Rows are one point carried round by a steady rotation, each followed by how many ticks it has turned.
The counts run from 0 to 302.
[-24  15 -13 -35  -4 -16  -4   1  -2 -34  21   3  45 -14  31   2  34   6
 -13 -12 -42  14   3 -10 -44  -5 -40 -10  -4   1 -28   7  36  11 -15   5
  45  31  50  -4   3 -26  35 -20 -26  14  15   6  23 -10  27 -21  -2]
265
[ -2 -29 -31 -55   0  41  -4 -21 -16  -3   6  -8  16 -37 -34 -20  63 -45
   4 -38 -23  -6  -3  -2 -28  21  -4  -2 -22   1  -2 -10  19  26 -28 -12
  -5  -1  31  -7 -27 -32  29 -49 -10  10  21 -29  10 -40  -6   0 -25]
250
[ -2  -6 -24 -27 -22  38  -4 -21  -3 -12 -18   2  -5 -37 -27  12  55 -33
  16 -46 -24 -17   1  18  -4  23  11  14 -13  11   8  -8  12  49 -18   5
 -13  -6   5 -21 -32 -61  26 -24 -19   3  32  -3  25  -4  10  10 -18]
249
[-20 -17  15 -36 -19  20 -13 -30 -31   3 -30 -60   5 -29  -8   5  38   1
  17  -5  -8   4 -27   0  23  16   2 -13   3 -13 -16  -1  30   8   2  28
  32  13  46   3   4 -25  25 -56  16   2  23 -37 -14  19  43 -25 -30]
50
[ -7 -47 -13  -6  22 -10  -3   0  -5 -41 -32 -20  15 -24  35   4  39   3
  18   5 -40  -8 -23 -18 -16  25   1 -22  16 -10 -31  16  26  42  -3  14
  33   7  33 -19 -20 -26   8 -34 -18 -18  13  15  23  12  52 -12   8]
151
[-32 -48  -9 -28  19  13  31 -19  -1   6  -6 -16 -37  -5   7 -21  19  10
 -11  -8   5   2  17  -2 -12  17  -4   5  -3  -6  -1  13  18  31 -18   6
  -7   3   9 -28 -38 -15 -11 -37   3  47  -2 -30  60  13  55 -23 -13]
195
[ -5   1  -5   5  -9  23 -17 -28   1 -29 -11   4 -22 -37 -12  42  38 -12
   2 -46 -41 -18  -4  22 -43  38  11 -14  -8   3  -6 -18  28  35 -20   6
 -12  26  -3 -10 -50 -38 -11 -11  -2  25  42  -1  34  22  47  -6 -14]
28
[  8  19 -32 -63  40  21 -36  -6 -42 -21  11 -21  24 -54   1 -26   8  -3
 -41 -16  13 -15   6  -8  14  10 -10  39 -30 -12  26  11  14  27  -3  -5
  -2   8  14 -14 -26 -55  13 -12  12   7  33   7   1 -30  42 -26 -29]
18
[-27 -29  -5 -18  17  24  38 -27   6  26 -14  -9 -27 -22  12  -2  30  12
   6 -27  -6  -8  22 -11  18  32  18 -39  -9  -4  -5  22  10   3 -12 -17
   3  -5  27 -20 -14 -36   5 -46 -18  33   9 -16  45  32  63 -27 -31]
87
[-30  -5 -38 -10   9  37  -8 -43 -26 -17  -6  -2 -19 -29  12 -11  13 -21
 -22 -19   3  -1   7  22 -27  33  -6  -5 -18   4  22  14   1 -14  11  30
  -8 -26  -6 -49 -15 -50  18 -34  -4  21  11 -20  40  -2  31 -34 -14]
81
[-10  14 -41 -31   7  19 -45 -25 -15 -23 -18   8  18   1  -7  29  31   5
 -15 -14 -45 -26  -1  34  -8  14 -14   5  21 -21  -6  14  25  39 -42   3
  22  10  40  29 -26 -28  53 -14 -32  -5  37 -30  17 -29  13 -28   0]
216
[-17 -30 -16 -19   2  -5   4 -32  -1 -13 -53 -21  10 -14  23  38  20 -22
  -2 -22 -21   6 -17  14 -21  11 -14 -26  23   3 -50   2  36  25  -9   5
  18  17  49 -12 -16 -12   0 -27 -12  19  14 -28  40  29  31 -18  -8]
263
[-10  44 -26 -69  31   9 -30   8 -44  -9  15 -10  36 -36  -1   8  31  -2
 -25 -16  -5  -8  20 -45  10  18 -21 -18 -22   4  -7  34  25  -9 -16 -35
  25   1  40  21  18 -16  14 -36  -7  40  20  -7  -1 -28  11 -38 -25]
172
[-13 -20   3 -22   7  19 -22 -17   1 -10 -18 -11  -4 -36 -14  15  28  -1
  17 -19 -31 -23 -27  -4 -53  23 -14 -45 -21   5 -12 -28  16  40  13  17
  -5  18  18  10 -29 -22 -12 -55  18  16  36 -42  17 -14  39 -28   8]
143
[  2  25 -33 -13  25   6 -10  -9 -51 -54  13  23   9 -39  23   8  45 -16
 -18 -22 -35 -18   6   3 -55  28 -11  -2 -20  -2  19   6  10   9 -29  -4
   5  33  11 -30 -32 -46   4  -9 -10  29  23  41  22 -27  15 -15 -10]
186
[ -1 -14 -48 -50  25  17 -41 -12 -46 -46  29 -13   5 -15  26 -15  15 -29
  22  10  -6 -24 -11  11 -14  36  -8  12 -23  -3   5  12  29   1 -15  11
  42  17  15 -28 -24 -22  10 -17 -11  11  22   4  13 -16  26  -8 -31]
231
[  5 -10 -20 -31  25  -3 -28   4 -14 -26 -33  -9   6 -31  12 -17  36  17
   0  -5 -22 -28 -21  -8  -6 -11  13  16   5 -21  15  14  40  36 -25 -17
  15  22  44  10  -3 -78  50 -26   6 -27  15  16  -3 -20  34 -20 -10]
212
[-12  17 -24 -16   5   2 -36 -42 -35 -22 -15 -19  37   8   4 -13  23  -9
 -35  -9 -32   8 -20  13 -11  10 -30  10  -3 -19   5   1  30 -23 -37  22
  38  28  34 -31  23 -29  37 -27 -14   1  12 -26  19  -2  50 -53  -4]
3
[-23  34 -38 -21  16 -16   0 -15  -9 -47 -28   2   7 -17  34  61  37  -1
 -42 -15 -22  -2  -5  32 -18  26 -17  -5  28 -27 -18  23  26  41   3  -1
  14  18  21   9 -12 -52  26  -4  -4  31  14   5  35  -7  19 -21 -18]
107
[ -9  24 -19 -24  30  -6 -21 -21 -29 -21  -3 -13  35 -14  25 -19  34 -15
  -5  24 -29  11 -26  -6  -8 -18 -26  16   3 -27  28  17  38   2 -25  25
  37  35  21 -50  -1 -39  50 -27   6  -4  11   1   4   1  42 -16  -2]
272
[-23   0 -22 -29  24   5 -16 -47 -15  25  -2 -23  -6  16  11   4  53 -35
  -6  -3 -28  26   6  12 -25  -6 -32  -3  12 -16 -23  11  45  -7 -19  19
  15  30  29   1  -1  -2  44 -42  -5  27   5 -48  22  -3  31 -11  -2]
269
[-11 -38 -49  -6  22 -13  12 -10 -11 -54 -18  -8  25 -19  38  -3  45  -1
 -11  -3 -19  -2 -27 -16 -27  14  -9   9  16 -15  -7  38  36  18 -20   7
  35  -8  43 -18 -16 -61  34 -24 -15  -1  18  51  24   2  18   1 -21]
152
[-20 -16 -31 -21  19 -15 -45 -24 -12 -24  12  -3 -39   3   9  20  26 -13
  38  16 -20  -8 -15  19  -7  41  -9 -39  12 -25 -24  -8   2  42  -3  -1
  23  40 -15 -11 -11  -3 -19 -25  -9  31  25 -50  47  18  46 -19 -14]
229
[ -3 -23 -10  -4 -27  38  -2 -23 -25 -17 -10 -15   0 -55  -8 -11  39   8
  10 -40 -30 -16 -13  -2  25  46   8 -24 -31   8   7  17  -5   5 -35  -5
   0  -9  33 -38  -6 -55  10 -12  -3   4  45   7   3  16  22 -23 -45]
245
[-12 -29 -23 -26  27  32   9 -10 -14 -27  -4  -8  15 -42  27 -33  22  13
 -19 -14   7  -9  11 -32  -1  12  -1  18 -23  12  30  27  17  13 -27   4
  23  -6  22 -54 -11 -66  36 -26  -4 -12   6  19  29   8  46 -26 -31]
85
[-19 -34  10 -13  11  25 -20 -10 -16 -36 -16  -7   6 -52  30 -15  22  12
  15 -11   9 -21  -9 -31  12  22   6  -3 -29   1  33  11   2  26  -2  22
  19   0  14 -48 -27 -47   9 -40  -3  -1  19   1  24  15  67 -35   3]
84
[-17 -58 -15 -50  27  22 -17 -35  -8   3  33  -6  -4 -22 -29 -45  27  -6
  27 -16  -2 -21  21 -13   2  26 -15   6 -30   4  27  22   4  13 -34 -13
   3  14   0 -12 -16 -15  11 -46 -26   3   9 -30  19  11  45 -36 -20]
243
[ -2  12  -1 -31 -10  27 -16 -22 -39 -12 -24 -26  14 -29  12  -8  31   8
 -16  -9 -12  -2 -39  16  10  12  -7  -3   9  -2  17   2  22 -10  -2  24
  37  14  33  -3  38 -72  35 -24  22   0  29  -7 -15   0  25 -38 -37]
51
[  0   0 -29 -35  33 -11 -34 -48  -9 -22  16 -12 -16  14  21  15  27 -35
 -12  21  -6   7  -7  32  -8   6 -13  31  14 -12  18  10  31  20 -13  23
  40  41   9 -21  -7 -29  42 -16  -5  25  -1 -23  25  11  58 -21 -15]
115
[-10  19 -20 -26   5   7   8  -3 -12 -38  -3  -6  25 -50 -14  -8  59   4
 -31 -29 -15  -5 -16   2 -36   6  -5 -20 -12 -12  25  -2   2  31   6  -4
 -12   2  17 -12 -11 -87  17 -21   8  10  19  10  22 -40  14 -20   7]
253
[  4  -4 -23 -39  57 -11   2 -14 -41   0   3 -18  -6  -5  33 -23  42  -7
  -9  20 -13  18   2 -38   8  -1 -10 -11  10 -37  19  23  26   1   4 -24
  28  45  11 -33  14 -39  16 -33   9  27  -7  -6   0  -1  47 -12 -17]
273
[ 18   6 -46 -68  18   6 -50 -45 -32 -21 -30 -16   1 -30 -27  50  29 -46
 -18 -30  -2 -19 -21  32   5  29  -9 -17   2 -20   3  31  30  26 -11  11
   3 -31  34  10   3 -26   9 -25 -24  12  26 -13  10 -12  14   6 -17]
62
[-17  30 -42 -20  14   8 -24 -30 -44 -44   4  23 -38 -44  26  25  29  -5
 -11 -14 -15 -17  16  28 -14  43   4 -19   3 -26  14  14  -7   3  20  26
  18 -11   1 -24 -15 -37   6 -12  -5  33  29   0  24   1  28 -42 -11]
234
[ -8 -24 -20 -23  20  11 -23 -41   7 -14  21   0  -6 -24 -21 -16  34 -20
   4 -15 -15 -15  16  18   9  14 -19   3 -17  -2  60  16  19  30 -36   7
 -15   0 -17 -17 -14 -62  43 -35 -38  -1  12 -28  43  14  41 -27 -19]
242
[ 11   2 -37 -37  13 -14  -9  -5 -33 -45 -25 -40  30 -52  14  37  33 -10
 -26 -13 -31   4 -25  12 -18  15 -20  11  16 -43  -4  16  33  18 -13   5
  20   3  47  12  -5 -56  -2  -9   0  18  20  22  -2  -7  -1  14 -24]
219
[ -3 -12 -12 -36  26  -1 -13 -27  -5 -10 -21  -4 -38 -21  -3  35  48  -2
  18  12  -6 -15 -24  15  32  21   6 -22  19 -27  -3   6  21  57  11  -5
  24  22  12  15   0 -61  34 -33  12   0   9 -12   3   6  43  -4 -41]
54
[-14   0 -14 -47  11  -2 -44  19 -26 -44 -22   0   9 -36  16   5  36   1
   4  -2 -33  -4  -8  -7  66  30   8   0   1 -38 -18  15   3   9 -11 -12
  38  25  11 -37  -7 -13   3 -34 -10  -2  29  -7  17  -4  57  -9 -10]
278
[-19 -11 -19 -20 -10  10 -28 -17 -23 -23   5   5 -18 -33   1   3  33 -23
  29 -35 -17   1 -10  17 -19  41  -7 -38 -22  -4 -32 -10   0   8  -2  19
   8  12  11 -45 -20  -3 -37 -55  -4  30  36 -35  38   3  36 -14   0]
76
[  2  25 -25 -62  26 -10 -41 -40  -7 -28  16  -8  11 -22 -29  22  24 -30
 -19 -13 -17  -6  24  13  -7  10 -32   8  -5   3  41  13  18  34 -13  -4
   1  17  -9  18  -9 -35  16 -23 -32  21  22 -18  20 -15  38 -34  -9]
175
